A single turn carries every row of the set below to another of its rows. Some are shown first; where does it send the rows asked next?
Gunez: [ 10.6   8.7  -4.4   4.6 -21.6  22.1  21.7   8.1  30.7  21.5  -7.5  -0.4
  -8.7 -17.1   2.2 -20.4  13.6 -10.1  -7.3   3.8 -10.9  -9.6  -1.8 -34.4
  -2.2  12.7  -8.1 -10.1  13.9]
depum: [ 18.6   7.9 -11.0 -21.0 -12.9  30.4  17.6 -20.1  30.2  23.1   0.0  -1.2
 -19.8 -37.1  -1.1 -16.2  -0.5   7.1  -2.2  19.3   3.8 -14.0  10.9 -26.6
  -6.2  28.4  -4.8 -20.9  23.2]
papig: [ 33.7  20.1 -23.2 -21.8 -13.0  13.3  -1.1  -9.4  12.3  40.7 -50.6   5.6
 -10.2  16.1 -21.7   7.7  -1.2   1.2 -25.3   1.0  -3.0   2.0   5.8 -11.6
 -11.1   6.0 -18.5 -13.2  24.6]
Paz: [ 20.1  16.8   6.3  -8.2  -5.3   8.7  14.2  -8.9 -11.9 -16.3  -8.4  -1.4
   4.9  -2.7 -21.6   1.1  -2.6  -5.2  -8.0  11.4 -19.2 -31.2  26.5 -11.7
  -2.5  -2.5  -9.5 -23.1  20.9]
Tugu: [ 13.1  22.7 -26.0 -19.5   3.9  16.1  -3.4 -35.0   2.6  24.2 -47.9 -12.4
   9.2 -19.3  -3.7   4.1   9.4  23.6 -11.8  23.4 -16.7 -17.9  -0.7 -15.5
 -19.1   9.6 -18.3  -7.3   5.4]
Zag: [ 33.2  14.2 -29.8  -9.0   5.5   9.7   2.4 -13.1  21.4  23.7 -24.7  11.4
 -18.5  -8.5 -35.1  26.5  18.4   1.1 -15.7  31.7 -20.7 -19.5  20.4 -22.0
  15.0  -6.4 -17.4   8.8  33.7]
vuta: [  8.3  11.7 -10.9 -22.6  -7.3   9.6   3.0   0.2  -1.8   9.3 -21.8 -13.5
 -19.0   7.2 -25.1  -3.2  -1.8   2.0 -10.7  23.6   0.2 -21.2  13.9 -14.1
   9.5   5.3  12.7 -48.0  18.9]
ged: [ 10.8  15.4 -14.1   0.5 -36.3  11.6  33.9  -6.1  20.2  17.6   2.1  -2.3
 -29.2 -22.6 -13.8  -7.9   4.3   5.2   0.3   3.1  -8.6 -15.5  -6.6 -17.7
  -3.0   4.1 -15.9   0.7  19.8]
nepo: [ 17.7   1.7   0.1  -9.8   6.8  22.6  16.2  -1.4  10.7  -6.9  -5.9  -3.6
  15.9 -12.6 -13.9 -20.2   3.2  -4.4  -4.4  25.4 -16.4 -23.9  33.2 -30.4
 -10.9   9.3   3.2 -17.5  24.2]
gimot: [ 12.6   3.4 -13.2 -10.5  -0.7  17.7  13.4   2.0  -2.7  -2.2   5.9   4.7
   7.6  14.3 -23.2   1.7  -4.0  -3.8 -14.5  27.9 -20.4 -29.7  27.6 -24.0
   7.3   1.6  -1.3 -26.5  16.9]
fedel: [ 30.0  35.0 -34.4 -22.0   4.8  14.9  13.8 -26.1   7.3  28.9 -19.8  -5.7
   5.2  -9.5  -6.8  13.6   3.7  16.1  -7.6  36.5 -18.0 -17.5   0.5  -4.0
  15.8  -4.1 -23.5  10.1  12.6]
risat: [  5.0   2.8 -24.8   4.9 -31.4  12.3  23.4   9.4  23.9  36.7   1.9 -20.2
 -23.0  -5.2 -15.8  -6.0   0.9  -0.9  -9.5  11.6 -11.6 -15.7  -0.6 -21.6
   5.3   7.2  -6.7  -2.4  10.5]
Bisus: [ 30.2  19.4 -39.3 -12.3 -10.9  22.9   6.0 -23.3   4.6  32.4 -19.9  24.5
  -6.3   2.9 -29.3  17.8  -1.0  -1.6 -19.6  23.2 -15.3  -2.1  17.2 -24.1
  -3.5   5.3 -18.3  10.6  36.0]
Gam: [  9.7  16.3 -13.0 -20.8  -0.7  16.6   2.8 -15.0  22.5  26.4 -51.7  10.7
 -16.4   0.1  -8.6   8.3  22.7  10.7 -21.7   2.9 -13.6  -9.7 -10.5 -33.1
 -19.9   1.0 -17.2 -13.4  11.8]
vab: [  9.2  17.9   0.7  -5.7  -5.9  16.9   1.4  -6.3   1.2   3.9 -29.3 -20.2
  -1.2 -20.4 -10.7 -16.3   5.6  -6.6   5.6  21.0  -4.1 -14.5   9.9 -20.0
   2.2  13.9  14.0 -34.5  18.7]
roduv: [ 19.6  14.5 -34.0 -11.6 -15.3   9.3  15.1   1.9  18.9  26.6 -49.9  -5.1
  -7.5  -0.5 -27.7   1.8  -4.5  -0.4 -32.6  31.5 -22.3   1.0  20.0 -13.6
  -9.4 -11.9 -12.5  12.9  20.1]
gigo: [ 10.7   7.7 -18.3 -10.4   6.3  14.7   9.7 -16.9  16.2  21.1 -42.8 -15.2
  -0.5 -14.7 -24.4   9.7  20.7   4.3 -22.9  20.3 -31.4 -13.4  13.6 -32.7
 -27.5  -8.4 -13.5  11.9  15.3]
Pofu: [ 18.6  -2.0 -34.2 -21.7 -14.4  29.2  25.7 -25.1  32.2  28.8   0.7  -1.7
 -16.4 -31.3   0.6 -11.1  -4.8   4.6  -6.1  18.9   2.3 -24.4   8.8   3.3
  -0.3   4.0 -19.4 -13.5   6.3]
Vakem: [ 13.0   9.5  -6.9 -14.8 -15.8  -4.4  10.2  -7.8  -3.6 -13.7 -31.5  -5.0
  -8.3 -10.0 -27.1  -6.9   2.4   4.4  -0.8  18.2   0.8 -25.0  20.2 -12.0
   2.3  -4.6   4.4 -35.0  32.6]
Mevam: [ 13.7  15.2 -23.3 -17.0   0.7  27.1   1.3 -44.6  16.7  20.5 -25.5  19.1
  -8.0 -20.7 -13.4  24.4  14.4   4.3 -19.5  23.3 -20.9 -13.2   9.2 -38.1
  -9.0  11.6 -23.2  -0.2  16.9]
daseg: [  8.0   2.8 -22.2  -4.3 -19.8  24.9  36.3   1.8  32.7  29.1  -7.0  -5.2
 -24.1 -15.3 -10.6 -12.8   6.2  -8.4  -2.6   1.9 -14.6 -15.1  -5.7  -9.6
  -1.7 -15.7 -11.1   2.5   6.0]
sel: [ 30.0  14.2 -20.4 -24.4   1.1   6.2  19.7   2.5  33.3  34.0 -44.3 -20.9
 -13.5  -4.4 -21.7   7.8  16.0   3.4 -28.3  19.7 -13.5 -10.6  15.2 -11.6
   1.9 -18.8 -20.8   5.2  20.1]
Medef: [ 27.7  35.8 -32.7 -25.1  -8.2  18.9  12.2 -19.5  -0.4  27.6 -38.3   3.0
   3.4  -1.5  -9.5   3.4 -20.3  14.6 -23.0  29.6 -17.3  -4.1  10.1   3.1
 -11.4   8.0 -19.3   4.2  12.7]
mav: [ 16.1  10.8 -21.6 -13.3   4.6  14.2  -4.5  -5.5   1.0   3.6 -33.3  -2.1
 -10.4  -2.4 -23.1  -6.0   5.8  -2.9   9.1   9.1  -4.4 -27.5   6.8   2.7
   5.2  -6.1  11.0 -43.8  17.2]
daku: [ 23.1  -0.3 -16.3  -4.7  12.9  22.6   4.9 -10.5   3.2  -2.1  -4.5   8.8
   1.8  -3.1 -29.9   4.1   3.2 -15.2  -4.7  11.9 -24.0 -34.8  33.3  -8.5
  -3.3  -7.9  -2.5 -24.6  18.2]
koz: [ 41.6  31.9 -16.2 -26.1  10.7  11.9   1.4  -4.8  15.4  30.9 -37.1   5.9
 -11.2   8.4 -11.0  12.1  10.8  17.3 -18.5   3.5 -12.5 -20.8  -3.4   0.5
   6.3   3.5 -25.8 -15.8  13.9]
bodi: [ 23.9  -0.6 -15.4 -12.1 -32.0   9.2  26.3 -16.0  30.1  21.6   0.5  -3.3
 -18.4 -28.5  -4.4 -10.8  -3.1  14.9 -16.7   2.9   5.6 -24.5  11.5  -8.7
  -7.4  14.2 -31.1 -13.1  18.0]
Fuvup: [ 20.0   0.9 -28.8 -22.8 -15.4  19.4  23.3  -9.7  23.7  37.0  13.3 -12.3
 -15.3 -13.5  -7.3 -12.2 -13.6  23.0 -12.9  18.6   0.9 -25.1   9.9 -10.5
  -5.4  20.4 -13.5 -14.7  13.6]

Medef -> papig
risat -> gimot
sel -> Zag
And these:
Vakem -> ged
Mevam -> Tugu
vab -> Gunez
mav -> daseg

